In the data rows, 128 means zero.
The same things were measured in two ways. The second way is not exact.
First some of them both ways: the first way, then the second way, then a blank line.
67|101|192|73|135|182|149|156|107|175|109|184
89|166|59|169|136|134|158|111|71|123|198|60

114|133|78|133|181|67|116|48|122|136|152|130
132|79|160|153|132|140|116|139|114|47|59|144

179|99|64|23|96|210|100|166|87|163|149|149
140|214|162|132|136|50|121|54|39|118|164|163

102|134|139|124|144|102|174|78|57|136|200|191
103|138|98|219|80|154|105|142|111|60|121|158

109|149|102|96|58|229|110|204|117|161|134|168
154|162|96|144|116|96|139|59|45|211|181|133

178|178|56|152|130|160|137|100|109|95|114|55
189|131|175|123|118|58|95|108|196|145|65|143

Now 16 new things, measured the second way only, each followed by its number:
154|85|134|178|126|150|156|165|143|138|122|65 0
113|178|48|69|167|143|105|98|95|131|193|83 1
139|112|168|79|154|151|183|130|142|162|57|142 2
122|113|174|77|113|100|121|114|193|129|40|149 3
86|116|156|108|123|167|202|150|82|181|125|166 4
155|104|187|101|137|75|113|113|193|179|87|118 5
134|224|161|129|123|53|129|65|39|125|163|163 6
183|139|199|126|133|84|99|99|201|139|87|147 7
104|134|91|94|147|193|174|145|81|145|186|77 8
130|137|85|160|85|101|40|93|78|158|189|159 9
130|183|161|82|114|72|121|111|79|13|134|117 10
78|172|118|222|58|117|55|99|130|78|144|171 11
133|72|184|133|149|131|142|152|163|142|109|65 12
161|94|179|134|112|103|102|122|183|104|55|137 13
130|68|154|98|107|137|101|138|175|172|92|175 14
158|120|152|52|109|121|119|133|172|189|125|178 15
A few of them come next, measured the first way, each followed by the number of its row above:
142|151|135|87|155|147|168|111|33|95|208|188 11
147|134|212|62|128|146|124|177|132|142|66|173 1
42|139|125|169|142|107|159|121|141|159|124|96 0
Now 16 new things, measured the second way only, each followed by its number:
138|162|66|64|126|140|180|140|94|126|206|99 0
140|228|156|114|144|55|126|61|42|117|149|160 1
107|102|114|90|178|168|197|149|128|145|89|126 2
116|116|55|164|104|205|91|150|108|105|128|176 3
178|93|123|66|122|166|92|142|155|174|138|97 4
162|105|120|101|174|182|114|159|183|140|88|129 5
150|102|137|128|151|92|207|140|158|146|52|132 6
76|106|51|158|99|161|81|158|133|105|181|139 7
81|135|127|182|132|186|82|174|142|59|133|115 8
50|177|102|178|123|160|39|95|102|84|175|185 9
85|170|108|229|88|143|108|130|123|69|136|182 10
121|67|79|101|150|135|79|138|156|146|155|91 11
119|140|155|163|176|142|207|163|101|161|149|88 12
94|141|159|134|136|167|222|147|47|137|166|102 13
90|125|140|117|154|119|228|161|143|152|91|125 14
88|106|43|125|128|135|86|152|163|123|184|109 15
A few of them come next, measured the first way, each followed by the number of its row above:
145|144|167|42|123|111|142|136|70|90|197|203 9
142|178|141|162|121|90|150|184|170|133|82|109 4
123|164|226|137|166|122|130|151|104|107|106|159 15
Now 16 new things, measured the second way only, each followed by its number:
57|183|90|192|114|151|61|100|138|73|144|184 0
189|136|124|66|103|53|85|87|101|213|139|139 1
144|110|132|141|162|152|206|185|126|168|122|128 2
155|61|155|120|131|123|118|153|162|85|106|81 3
140|117|155|143|160|128|174|138|184|155|56|94 4
173|105|155|98|125|71|74|116|194|107|84|134 5
143|229|149|120|140|47|125|69|30|115|166|160 6
100|82|121|53|89|165|114|130|108|161|116|174 7
131|77|110|113|141|175|181|153|151|170|154|103 8
107|169|77|93|144|137|161|98|60|127|224|82 9
91|159|66|139|167|146|173|92|70|101|214|96 10
170|74|84|103|101|117|74|118|142|172|94|110 11
165|116|203|128|153|113|146|135|183|104|66|131 12
192|122|122|106|175|112|96|146|184|124|121|71 13
86|156|107|232|93|132|85|108|146|67|140|163 14
82|88|143|83|152|151|166|158|97|171|109|99 15
A few of them come next, measured the first way, each followed by the number of its row above:
182|180|73|137|102|186|98|215|130|128|91|124 1
136|122|77|138|139|109|133|62|146|109|125|40 12
108|150|121|154|209|97|139|105|153|135|110|83 3
Now 16 new things, measured the second way only, each followed by its number:
189|91|178|124|149|114|147|149|189|149|124|111 0
102|155|106|221|50|134|78|130|129|70|109|156 1
114|90|110|141|142|185|71|139|162|109|150|78 2
156|120|92|144|144|185|74|180|124|134|140|92 3
119|112|87|44|123|135|192|129|110|156|175|149 4
79|137|144|229|87|136|91|131|147|66|125|182 5
144|72|124|78|83|158|171|138|119|165|116|170 6
154|141|177|111|148|104|187|157|180|149|62|100 7
92|116|55|78|115|148|102|145|127|172|185|138 8
91|112|119|128|131|150|215|183|105|132|150|75 9
145|79|162|187|106|112|91|129|176|60|97|117 10
137|220|159|120|142|45|121|62|28|125|155|155 11
151|229|144|127|134|59|128|61|42|121|164|157 12
140|101|174|108|125|118|106|132|193|107|50|129 13
170|85|126|137|120|170|109|157|196|89|124|121 14
142|101|175|155|150|146|200|151|150|163|62|114 15
A few of them come next, measured the first way, each followed by the number of its row above:
128|84|98|166|109|137|139|87|156|116|86|52 7
84|164|172|110|179|69|160|142|147|115|122|135 2
140|144|203|156|115|136|99|198|132|108|99|184 8
